In the data rows, 128 means zero.
Here are some points, one per row:
[142 151 102 127 135 163 163 151  94 150  60 142 116  36 163 179  93 187
 157 118  85 104 154  66  82 116 177 109 110 107 115 159  67  81 145 131
 134  73  80 144 176  81 123 167  97 133 139]
[122 160 107 137 200 183 189 117 135 132  75  98 104 114 201 146 120 161
 196 118  81  89 168 168  87  92 147  64 112 170  89 159 154 186 158 141
 140 101 132 141 132 149 125 148 133 125 146]
[ 83 138  93 135 177 138 195 116 141  89  90 101  99 141  98 126 143 147
 104  90 119 121 162  97 128 121 165  74 110 156 151 166  96 139 126 102
 164 152  82 146 138  86  70 104  99 161 132]
[100 203 117 138 160 146 167 111 121 132  85 153 147 154 148  99 130 121
  92 100  33 136 144  60  95 107 102 146  99 102 164 169  67 114 102 110
 122 112  92 148  92  96 128  91  85  96 122]
[ 70 175 128 126 150 102 169 112 129  97  92 140  99 140  84 109 158 120
  85  53  89  97 108  92 108  96 163 106  90 108 165 128  85 142 107  90
 149 142 114 147 114 115  62 124  82 151 134]
[160 151 152 104 117 170 176 182  86  79  86 139 119 148  79  72 106 142
  88 157  91 171  98 114 114  91 206  82 128  78 196 149 130 197 142 140
 156 108  93 128 140 129 157  84 127  81 118]
[101 168 163  96 148 167 132 107  72  78 152 114  71 124 105 147 122 136
 116 139 124 145 131  98  83 131 158  74 193 133 169 106  99 135 105 104
 178 156 158  66 103 154  66 137  94 118 105]
[124 141 102  73 170 158  90  91  90  95 150 149 112 190 106 162 125 109
 106 112  94 152 124 114  92 149 159  88 161 116 114 112 120 168 145 199
 159  98 134 114 116  94 124  99 140  91 163]
[133 158  94  85 154 144 114  85  98 104 144 146 140 193 116 155 145 104
 149 122  90 163 173 133  89 121 155  77 164 106 110 116 172 137 144 170
 160  87 120 106 116  81 126  80 144  88 130]
[183 161 121 125 120 141 118 122  97  85 151 154 114 132 118 109 165 105
 116 111 132 105 105 150  73 145 135 108 171  35 192 148 183 141 128 107
 159  99 143  99  74  93  85 106 121 148 162]
[ 70 151 119 131 120 168 137 136 107  70 137 152 122  98 128  80 184  86
 106 117 100 111 177 183 190 119 138 129 196 131 126 130 172 146 102 172
  93 162  97  75  69 102 151 119  73 119 101]
[128 164  91  90 174 161 119 135  94 132 150 211  81 142 133 118 177 155
 150  96  77 187 151 183 182 114  89 136 154 117 144 120 195 115 162 101
 151 145 136 129 108 132 150 154 126 141 161]
[141 140  89 105 127 140 109 133 114  91 136 155  80 160 193 114 136 151
 155  94  72 180 162 164 157 151  90 100 127 136 137 127 163 143 128 143
 120 132 126 138 145 124 138 107 136 160 148]
[135 148 113 131  88 119 133 124 113  85 126 124  55 175 171  86  95 165
 151 118  76 180 148 169 104 155  92 106 105 158 137 134 123 124  99 173
  91 108 127 132 101 158 138 105 166 148 145]
[142 123  64 122 121  92 205 141 100 101 175  87  94 176 164 129  86 110
 168 151  89 132 109 143 174 111 110 125 142 160 175 148 138  55 129 151
 102 121 120 146 144 106 113 112 121 150 150]
[126  80  45 147  86 136 113 131 126  39 133 110 119 132 176  92 107 152
 118 128 103  93 149 127 129  37 134 137 157 130 100 109 150  91  89 150
  87 167  98  94 121 126 127 146 125 172  99]
[114  87  61 139  97 151 111  98 107 101 112 119  68 125 118 103 136 142
 130 141 133 137 144 123 121 126  71 107  57 118 117 115 118 106 143 152
  87 135  75 103 124 123 105  90 150 161 162]
[107 124  84 148  78  90 168 156  78 141 154 111 116 161 144 138 120 131
 127 188  76 132  94 112 154  92 116 146 143 161  98 138 152  53 164 124
 126 128 109 117 116 172  97 110 112 160 129]
[111 131 111 111  83 142 123 149 123 146 125  99  99 131 153 124 188 163
 137 128 131 164 134 137  96  72  62 154  77 151  78  75 142  94 167 113
 116 109  67  85 136 137 124  78 126 158 161]
[136 122 132 169 112 138 109 117 132 133 129  38 105 179 160 130 226 112
 167  79 147 120  93 178 124 175 133  97 158 108 120 117 164  61  99 150
 130 116  82 143 134 162 194 145 118 158 161]
[ 85 166 120 114  98 157 110 218 151 152 118  87 158 185 145 131 130 138
  77 178  93 127  58 142 129 201 138 157 103 111  64 175 168 103 125 155
 167 146 149  83 126 165 107 156 112 180 173]
[111  96 158 137 146 139 185 121 103 165 146  79 167 174 166 152 194 158
 136  83 118 132  73 185 132 118 195 125 131 112  92 126 190 103 111 154
 115 175 120 152 105 131 169 178 152  94 159]
[142 121 144 139 121 158 123 167  89 183 126  79 120 162  69 152 155 119
 103 136 154 172  68 104 119 110 143  67 128  64 100 190 125 148 127 148
  93 143  99  88 121 118 156 113  96 126 165]
[170 111  65 103 179  80 112 152 155 167 154  65  88 126  73 172 138 213
  77 155 116 114  91 150  91  83 129  93 180 119 123 146 124 132  84 119
  59 152 163 114 113 178 184  87  77 117 117]
[ 98 118  78 127 149 103 139 171 118 151 149 130 184 124  67 176 150 183
 126 213 109 140 139 163 119 104 133 134 108  73 123 136 139 132  99 106
 103 156 175 120  97  77 111 145  38 106 122]
[ 95 140 114  65 124 129  99 177 145 118 157 112 192 180  90 194 140 209
 185 129 141 104 148 168 116 160  94 105 121  97 137 156 143 157 105 146
 107 102 127 185 114 113 148  76 133  87 118]
[108 164 121 132  77  71 141 147 118 151 152 147 154 125 112 114 162 118
 113 146 124  24 129 153  92 152  69  80 112  69 117 102 141 141 115 132
 112 105 168 116 109  99 116 139  52 110 122]
[101 173  88 158  95  99 120 185  98 129 132 140 154  87 132 121 150  95
  78 102 132  37 113 119 128 190  85 109 157  81 137 125 132 158 160 150
 117 110 167 129 124 112 125  93 110 135 131]
[119 124 110 122 102 131 144 167 112 120 123 140 164 113 138 127 194 204
 135  86 160 111 140 176 103 147  58 127  89 122 135 173 120 136 139 140
 117 168 167 121 139 103 111 100 218 131 131]
[134 159  87 145  65 102 177 134  58 123 137 148 140 102 160 168 124 102
  82 125 173 104 125 138 130 168  88 130 141 127 160 151 141  85 152 175
 126 119 141 131 133  65 113 145 127 146 140]
[144 119 121 122  94 156 144 150  91  94 102  91  88 114 118 104 127 186
 141 105 168  90 142 134 118 126  52 153  79 137 130 142 107 118 142 143
 114 148 136  87 154  99 115  96 159 161 125]
[127 126  76 161 103 122 111  93  88 153  78 106  99 131 144 192 159 128
 123 138 122  94 152 141 111 101  90 148 101 147 180 145  56 134 116 174
 187 160 116 149 163 182 147 195 149 103 111]
[195 161 120 149 130 102  67 138 108  97 142 111 126 153 112 148 152 147
  88 125 112  97 100 174 135 159 107 130  75 197 116 105  83 128 189 111
 132 132 109 174 140 115 118 205 171 154  52]
[102 118 126 143 107 133  88 142 158 136  56 141  76 132 106 173 112 122
 120 141 104 105 119 113 109 136  68 191 128 135 177 130 132 135 148 156
 173 207  75 145 164 207 115 153 124  87  90]
[136 112 124 153  58 131 101 128 138 129  38 109  77 163 128 103 163 155
 109 133 101 150 149  84 160 174 115 118 116 198 137  56 158 130 147 118
 103 148 196 134 177 108 138 124 116 106 109]
[119 141 158 103  95 115 131 106 104 141  97 114 175 182 154 111 120 159
 142 160 144  94 132 113 178 127 109 188 117 177 145 155 135 145 213  69
 169 136 127 133 163 128 119 128 105 152 127]
[183 156 149 212  97 142 126  87 147 141 150  98 128 103 136 177 104 188
 112  69 120 151 131  74 161 183 161 182  82 184 141  98 229 148 146 110
 131 188  97 138 132  96 140  89 142 110 130]
[169 196 176 137 153 107 193 151 142 190 123  96 155 161 103 134 158 140
 133 115 165 153 132  74 168 148  81 163 188  88  93 104  97 131 139 133
 148 147 128 118 142  85 169 169 172 137 117]
[ 94 155 102 110 141 158  93 116 122 153 156  62 162 139  99 107 136 115
  91 122 135 148 165  98 120 158 153 173 140 114 108  69 115 156  92  67
 128 133 183 206 136 138  88 133 150 114 148]
[114 108 185  90  96 155 125 107 150 149 139  96 176 155 121 168 130 119
 126 128 163 159 141  69 152 112  90 139 143  54 140 149 122 172 129 146
  83  74 123  72 135 115 132 142 182 128  95]
[137 107 150 164 217 165 137 167 166  49 166 151 148  61 157 102 143 163
 156 119 102 134 106  91 103 154 106 121 122 178 149 142 106 137 204 202
  88  74 100 164  92  94 106 140  60 121 133]
[173 119 127  98 150 191 137 128 141 142 170 192 153 122 183  93 184  89
 162 220 136 110 134  93  90 132 140  95 161 192 156 179 161 134 118 113
 133 140 147 209 110 128 100 167 120 151 123]
[ 82 119 192 134 139 101 174 151 188 103  61 218 110 151 148 146 195 158
 151 164 144  84 105  76 128 118 187 144 137 181 135 119 136 140 116 125
 138 113 150 182 117 100 139 119 169 162 176]
[124 117 233 176 156 140 111 196 159  99 125 131 136 122 109 110 108  87
 110 175 111 127 190 128 173  39 110  73 137 127 153 149 103  74 160 118
 175 167 146 151 142 105 147 118 165  98 162]
[ 98  83 123 120 140  93 161 144 180 111 157 152 105 133 181 132 119 113
  79 142 209 166 111 107  89  99 138 121 167 170 106 129 130 140 115  91
 159 143 127 182 117 101 136 160 131  60 131]
[118  50 150 148 118 118 105 148 179 114  99 125 116 107 194 133  72 104
  65 139 126 139 107 129 164  77  82  90 140  91 153 102 101 121 146  97
 186  97 133 114 113 142 103 147 131  81 149]
[ 93  96 151 140 135  42 102 143 167  96 150 110  87 121 178 145 119  91
 136 160 188 163 153  94 102  95 158 111 124 108 129 155 157 117 159  96
 148  94 136 154 145 133 120 161 152  67 132]
[145 111 121 141 183 117  94  84 137  76  97 121 165  58 106  93  83 112
  97 118 135 139 102 170 143 122  92  97 112 155  89 103 109  72 138  85
 109  64  76 168  94 146 123 161 141  92 138]
[143  82 117 100 133  56  81 133 139 101 123 121 105 120 108  71  91  82
  95 121 139 106 109  63  93 117 108 136 124 146  78 142 162 106  97 116
 130  91 114 178 158  95 122 126 102  82 108]
[119 152 123 138 115 115  73  82 199 100  76 146 155  92 148  95  93 137
  98 188 159  87 142 132 135 162 171 152 198 157 126 154  78 118 164 140
 108 161  82 138 162 157 117 105 154 169 158]
[177 116 176 117 166  72 135  71 145 120 125 126 129  80 177 121  89 150
 111  96 123  90 103 118 157 118 163 165  95 120  95 124 172 112  85 101
  96 177  74 116 101 176 113 112 148  66 132]
[143 148 187 132 147 110 132  60 148 148 118 126 167  73 124 154  89 120
 137 137 137 147  80  90 152  59 106  84 146  74 114 105 176 141 109 196
 124 151 148 165 149 146 127 181 162 184 164]
[132 141 176  94 169 104  64 132 141 147 157  83 159  82 110 136 143 103
 136 151 127 153 168 126 118 132 147 160 142 157 122 139 139 170  65 123
 165 156 137 111 157 133 106 139 147 140 162]
[159  80 180 106 123  89 142 135 114 179 111 119 141 103  92 135 122  91
 135 112 136 163 171  89 126 126 120  87 166  94 127 106  92 156 126 147
  95 119 137 100  70 191 139 145 141 162 171]
[113  79 169 101 134  95  98 111 111 179 139 105 141 104 106 145 131 115
 116 131  94 176 158 151 109 136 159 159 161 159 153 116 130 162  90  79
 125  98 143  81 121 125  98 147 143 144 131]
[ 84 131  83 138 177 130 103 167 114 171 132 170 176 172 131 122  99 124
 138 136 198 146 185 116 117 166 152 132 122 150 194  95 119 177  99 127
  67 113 151  96 145 153 133 185 151 139 167]
[ 81  91 141 190 183 108 129 139  98 190 186 161 101 101 158 121 105 134
 129 167 176 134 173 153 134 170 168 154 126  86 155 112 143 167  98 126
 155  98  82 103 110 122 199 127 111 154  98]
[ 88 185 135 142 127 126  96 132  98 171 170 207 184 120 158 130 101 160
  62 101 179  78 179 115 126  86 128 122 144 129 152 139 166 141 152  73
  94  90 146  82 140 180 162 162 122 146 119]
[157 114 124  93 179 149 130 149 141 118 189 182 161 157 110 184 142 135
 113 104 159 105 187 140 143 173 171 149 102 126 150 100  93 113 147 223
 111 110 155 110 200 190 130 110 144 114 135]
[ 98  68 107 226 129 124 148  86 118 127 162 158  96 116 159 153  82  89
  98 146 108  86 162 170 122 175 166 166 115  82  82 141 112 167  94 169
 168 111 135 137 125 145 206  97 100 168 101]
[167 128 108 143 104 166 169 143 143 130 140 209 138 120  70 135 118 128
 163 112 137 164 145 180 158 151 126 167 106 130 129 128 126  82 108 146
 147 127  91 153 177 214 135  94 102 142 108]
[175 118  72 160 131 132 189  97 136 108 100 109 167 129 131 114 111  75
 111 154 149 142 171 144 186 167 127 151 155 166 105 245 136 120 147 134
 136 129 153 108 150 150 127 122 116 155  77]
[174 118 161 157 102 118 164  96 124 136 123 161 141 105  96  85 156 164
 171 109 137 151  86 160 141  73 101 184 103 148 125 134 110  92 110 173
 133 115 139 102 194 171 123  97  96 120 154]
[160 143 186 156  69 164 149 106 151  61  82 143  97 141 139 134 139 134
 182 157 129 157 130 116 170 138 107 162  89 147  87 130 121 137  84  43
 118 117 185 142 163 120 179 118  83 101 154]
There is one direction along which these points spread out most. Take the direction at right angles to it along which they spread out most. Then take the direction at right angles to both along which they spread out most. Go by this last direction. Where along it does each point below lie, from 0 to 99? The average is 50, and the first point in the table lies past the average. One standard deviation of the points above along it is 16.
[136 139 122 220 106 129 100 152 138 126  92 155 124 141  76 125 113  98
 163 130 127 110  92 120 215  78  84 151 168 141  97 180 115 159 128 107
 172 117 127 127 119 121 102 131 167  98 120] 49
[ 84 129 119 111 124 108  78  87  72 103 121 117  54 127 102  87 104  77
 146 101 171 114  83  81 145 113 133 166 114 142  69 126 105 139 114 112
 113 111 160 203 125  80 120 143  85 108 102] 63
[166 114 118 151  81 132 126  92 186 175 118 154 107 125 145  85  76 123
 132 138 148 142 112 118 225 125 100 101 168  89  98 142  78 148 163 171
 172 155 147 160  82 112  82 164 142 119 137] 50
[116 154 137 119 160  80 125 144 122 152 168  80 104 121 135  80 161  94
 172 143 144 149 166 103 132 104 185 184 117 127 100 109 131 133 139 103
 154 136 194 178 113 171  94 151 146  93 100] 45
[158 162 110  99 163 142 122 114 182 164 131 105 140  91 103  82 124 123
 132 128 184 141  89 174 180 111 150 111  31 144 122  39 130  77 131 142
 133  72 120 149  93 143 109 111 153 121  78] 44
[137 153 172  88 108 121 100 149 165 223 174 111 108 118 108  66 134 139
 128 133 122 129 126 142 114 110 147 158 133 175 107 100 141 106  97 104
 146 108 149 158 135 126  95 122 118 103  71] 41
[156  81 163  76 155 122  88 121 148 139 132 113 116 121 133  96  92 129
 154  82 109  53 110 137 129 185 164 125  96 104 101 104 118  77  72 102
  82 155  77 101 141  97 108 125 184  56 114] 47
[147 129 173  86 152 151 160 137 139 171 135 126 140  88  74 134 107  66
 177 131 122 109  90  98 119 123 112  71 124  97  95  71 137 121 110 140
  99 157 126  87 138 121 151 150 171 164 106] 41
[124  99 175  85  82 164  75 104 147 163 182 102 147 117 112 143 102 121
 124 121 112 104  96 152 112 150 148 132 139 171 148 119 109 175  57  86
 148 114 115 109 117  98 113 126 123 141 129] 42
[140  71 167  82 108 145 183 114 116 175 140 125 168 104 110 149  95  85
 121 113 122 157 116 125 113 140 119  95 191  84 128  96 124 138 143  94
  95 130 115 110 122 148 137 121 143 150 102] 41
[102  73 152  91  96 134 118 111 165 148 176  93 123  88  92 160 124  67
 132 134 104 137 126 149 112 181 157 129 130 165 163 130 123 164 103  88
 143 124 142  99  93 100 124  98 138 149 119] 45
[ 78  89  83  55  85 141 117  59 156 116 148 145 194  92  84  97 115 141
 167 110 120 126  95  63 144 184 182  87  84 139 173 117 101 104 157 106
 170 127 146  75 101 139 234 119 170 130  94] 47
[140  77 150 145 195 144  77 125 106 137  64 131 174 153 199 177  69  85
 157 152 173 161  90 170  69 112 130 154  96 102 130  71  86 104 136 108
 121 139 173 102  76 130 128  51  92 171  39] 46
[147 165 135 160 108 110 132 107 144 130 100 163 137 132 113 129  58  85
 143 100 183 122 131 173  47 105 161 216 123 150 138 162 120 138 208 140
  71 159 149 105 115  98 187 188  99 164 127] 41
[166 142 133 169 119 124 118 123 136  93 140 176 156 140 121 174 142 125
 199  87 139 180  59 173 119 127 144 173 111 126 127 102  71 118 159  92
  72 156 133 108 209 158 112  95 127 126 139] 36
